128 stands for zero in the data rows.
Some points, one per row:
array([165,  69, 106, 174, 129, 147, 103, 143, 150, 156, 123, 135, 114,  99,  97, 157])
array([119, 187, 139,  77, 126, 130, 148,  88, 128, 115, 143, 111, 127, 138, 192, 101])
array([100, 141, 139,  93, 126, 138, 149, 152, 101, 115, 129, 116, 138, 177, 106, 124])
array([141, 117, 126, 131, 127, 127, 119, 125, 128, 138, 125, 134, 117,  91, 136, 142])
array([ 88, 159, 147, 122, 132, 109, 139, 136, 111,  95, 120, 127, 159, 169, 124, 106])
array([165, 130,  79, 159, 120, 147, 121,  93, 170, 121, 175,  90,  71, 193, 140, 109])
array([ 87, 163,  98, 100, 144, 154, 152, 119, 120,  85, 117,  81, 156, 207, 162, 111])
array([123, 116,  94, 131, 145, 158, 119, 134, 123, 112, 141, 108, 132, 186, 119, 131])
array([123, 111, 123, 168, 126, 115, 120, 137, 148, 116, 117, 133, 141, 148, 101, 120])
array([120, 122, 114, 133, 130, 138, 135, 142, 123, 119, 126, 113, 126, 164, 112, 131])
array([164,  70, 149, 156, 108, 129, 115, 168, 127, 174, 142, 159,  95, 110,  40, 150])
array([172, 109, 112, 169, 122, 147, 112, 115, 157, 149, 154, 118,  89, 139, 116, 128])
array([123, 141, 132, 131, 122, 109, 142, 126, 129, 129, 118, 128, 120, 105, 147, 129])
array([132, 109, 101, 110, 145, 179, 106, 128, 118, 113, 140, 109, 136, 179, 121, 137])
array([118, 136, 132, 119, 132, 141, 135, 132, 122, 123, 122, 118, 141, 144, 133, 126])
array([150,  84, 154, 146, 114, 113, 122, 160, 131, 170, 120, 165, 122,  72,  76, 149])
array([141, 105,  74, 153, 140, 162, 110, 121, 139, 112, 133,  94, 112, 164, 133, 142])
array([195, 126, 138, 171,  92, 100, 127, 102, 167, 173, 175, 140,  37,  96, 117, 118])
array([119, 132, 175, 127, 122,  92, 145, 152, 115, 159,  98, 163, 149,  44, 125, 140])
array([129,  93,  78, 163, 150, 149,  86, 126, 142,  91, 142, 119, 142, 188, 113, 129])
array([123, 119, 113, 130, 123, 146, 145, 148, 126, 128, 126, 104, 118, 170, 105, 132])
array([115, 101, 154, 135, 134, 138, 121, 164, 112, 137, 102, 146, 167, 123,  80, 140])
array([128, 162, 121, 111, 133, 135, 134, 105, 128, 118, 151, 110, 117, 153, 164, 112])
array([138, 109, 112, 158, 128, 123, 122, 134, 134, 130, 123, 128, 114, 118, 120, 141])
array([125,  98,  95, 147, 144, 169, 117, 155, 119, 115, 133, 103, 132, 197,  92, 142])
array([ 92, 174, 138,  74, 142, 119, 145, 116, 101, 107, 119, 125, 159, 116, 184, 121])
array([104, 160, 177,  79, 116,  97, 147, 127, 113, 130, 118, 154, 151,  93, 141, 112])
array([119, 130, 103, 120, 143, 145, 132, 131, 116, 118, 129, 110, 132, 153, 142, 136])
array([ 93, 165, 124,  97, 141, 124, 137, 107, 123,  93, 117, 117, 167, 149, 173, 107])
array([160,  73,  99, 177, 132, 152,  99, 143, 144, 142, 146, 128, 108, 156,  71, 143])
array([130, 114, 104, 135, 140, 148, 120, 135, 123, 123, 138, 118, 127, 162, 116, 134])
array([147, 155, 136, 164, 113,  93, 128,  94, 158, 132, 127, 126, 100,  80, 167, 114])
array([120, 122, 125, 122, 127, 140, 141, 147, 120, 131, 124, 118, 130, 152, 108, 133])
array([136, 183,  90, 126, 138, 130, 123,  59, 153,  96, 151,  87, 106, 138, 225, 103])
array([139,  92, 122, 163, 127, 125, 115, 143, 139, 139, 116, 138, 128, 113,  96, 141])
array([ 85, 159, 130,  79, 142, 130, 143, 114, 112,  98, 103, 121, 177, 133, 172, 117])
array([154, 130, 111, 123, 133, 160, 108, 102, 143, 126, 153, 112, 113, 145, 155, 125])
array([181, 145, 139, 183, 100,  86, 135,  98, 170, 168, 159, 138,  55,  74, 145, 114])
array([141, 136, 159, 117, 112, 101, 124, 119, 125, 141, 139, 154, 108,  89, 126, 123])
array([120, 122, 126, 105, 133, 134, 124, 130, 119, 121, 124, 132, 142, 127, 133, 133])
Then 10 other points, each followed by its number:
array([115,  76, 128, 108, 143, 155, 105, 170,  94, 127, 118, 149, 159, 141,  70, 157]) 0
array([119, 120, 118, 100, 138, 143, 131, 136, 111, 129, 121, 127, 141, 121, 135, 143]) 1
array([131, 108, 130, 131, 131, 162, 115, 143, 123, 124, 135, 120, 137, 177,  88, 128]) 2
array([124, 130, 138, 109, 133, 123, 132, 137, 112, 139, 125, 140, 134,  95, 137, 140]) 3
array([121, 137, 104, 137, 138, 157, 127, 118, 138, 104, 134,  94, 137, 194, 135, 114]) 4
array([187, 129,  87, 140, 119, 146, 116,  89, 155, 144, 193, 105,  43, 152, 152, 125]) 5
array([140, 111, 110, 164, 126, 134, 108, 125, 140, 112, 147, 119, 109, 181,  96, 119]) 6
array([103, 138, 134, 103, 137, 126, 135, 136, 107, 115, 111, 130, 153, 122, 141, 134]) 7
array([170, 168, 103, 142, 124, 113, 127,  54, 177, 141, 157, 114,  84,  81, 220, 108]) 8
array([157, 158, 152, 130, 111, 101, 135, 100, 145, 153, 164, 142,  86, 105, 144, 106]) 9
Which of these numbered points is nearest to each point below, ignoring the 3 directions in which the first points spread most? Its number follows each.
array([123, 148, 145, 123, 118,  98, 145, 122, 128, 135, 114, 138, 122,  81, 156, 127]) > 7
array([ 95, 175, 173,  65, 118, 110, 161, 135,  98, 125, 125, 135, 144, 128, 141, 112]) > 9
array([116, 126, 155, 120, 138, 117, 124, 134, 120, 139,  93, 155, 171,  58, 145, 140]) > 8
array([ 80, 130, 152, 106, 136, 128, 150, 166,  99, 119,  86, 133, 186, 137, 105, 132]) > 4
array([147,  98, 118, 121, 130, 149, 114, 145, 115, 144, 139, 129, 108, 117, 108, 153]) > 1
array([184, 131, 117, 177, 127, 115, 107,  82, 172, 160, 154, 138,  88,  65, 170, 124]) > 8
array([183, 128, 102, 156, 117, 143, 118,  89, 167, 149, 173, 109,  65, 136, 145, 118]) > 2
array([162, 128, 113, 112, 113, 137, 130, 109, 133, 143, 157, 118,  68, 120, 146, 135]) > 5
array([ 98, 131, 137,  70, 143, 142, 122, 134,  94, 110, 121, 139, 167, 139, 132, 131]) > 0
array([155, 137, 106, 149, 120, 124, 121,  95, 154, 128, 144, 111,  89, 116, 161, 122]) > 7
array([126, 115, 124, 121, 139, 135, 126, 144, 111, 138, 123, 135, 136, 107, 127, 148]) > 3
array([141, 153, 141, 136, 121,  98, 132, 102, 142, 139, 134, 138, 111,  79, 166, 118]) > 7
Now 10 new points, numbered from 0 again:
array([173, 105, 158, 146, 105, 104, 111, 129, 135, 168, 152, 168,  81,  69,  97, 137]) 0
array([118, 159, 119, 105, 144, 131, 126,  95, 130, 112, 136, 121, 147, 133, 177, 112]) 1
array([128, 125, 156, 110, 129, 122, 116, 136, 111, 139, 133, 154, 139, 105, 111, 131]) 2
array([104, 137, 119, 112, 133, 149, 140, 133, 126, 105, 118, 104, 153, 184, 126, 117]) 3
array([134, 122, 136, 124, 126, 119, 123, 129, 123, 140, 117, 141, 127,  77, 136, 141]) 4
array([140, 190, 133,  95, 131, 109, 132,  59, 148, 127, 156, 129, 118,  93, 219,  96]) 5
array([151,  93, 115, 145, 117, 138, 122, 143, 132, 145, 126, 126,  96, 115, 100, 151]) 6
array([123, 143, 136, 109, 137, 136, 113, 120, 114, 115, 151, 129, 136, 155, 127, 117]) 7
array([130, 143, 119, 132, 124, 121, 128, 107, 138, 118, 127, 116, 117, 121, 155, 121]) 8
array([138, 144, 123, 126, 120, 125, 124, 103, 137, 115, 149, 119, 102, 150, 142, 113]) 9
The same question for these:
array([104,  96, 113, 155, 142, 134, 116, 162, 112, 106, 101, 129, 156, 153,  91, 145]) > 8
array([172, 101, 146, 167, 102, 107, 116, 132, 148, 162, 154, 153,  76, 106,  81, 128]) > 9
array([112, 156, 164,  76, 127, 129, 140, 124, 109, 131, 120, 138, 151, 103, 152, 122]) > 2
array([169, 127,  97, 159, 115, 141, 125,  99, 170, 140, 162, 102,  76, 155, 137, 115]) > 3
array([133, 190, 146,  96, 124, 102, 148,  84, 135, 137, 150, 131, 112,  88, 202, 104]) > 2
array([150, 157,  83, 170, 125, 123, 125,  73, 170, 106, 146,  88,  85, 147, 188, 108]) > 8
array([141, 113, 129, 106, 123, 135, 116, 130, 123, 136, 147, 141, 115, 125, 117, 134]) > 0
array([120, 152, 160,  87, 121, 110, 137, 119, 116, 133, 132, 147, 133, 100, 145, 118]) > 0
array([ 96, 182, 135,  91, 130, 117, 148,  97, 125,  99, 110, 109, 154, 126, 190, 105]) > 8
array([ 85, 192, 181,  67, 121,  97, 169, 117, 111, 123, 105, 138, 167,  98, 172, 102]) > 3
array([155,  84,  59, 176, 150, 174, 102, 130, 143, 124, 148,  98, 107, 182, 111, 147]) > 4
array([149, 162, 141, 114, 119, 120, 136,  94, 142, 143, 149, 127, 103,  99, 172, 113]) > 2
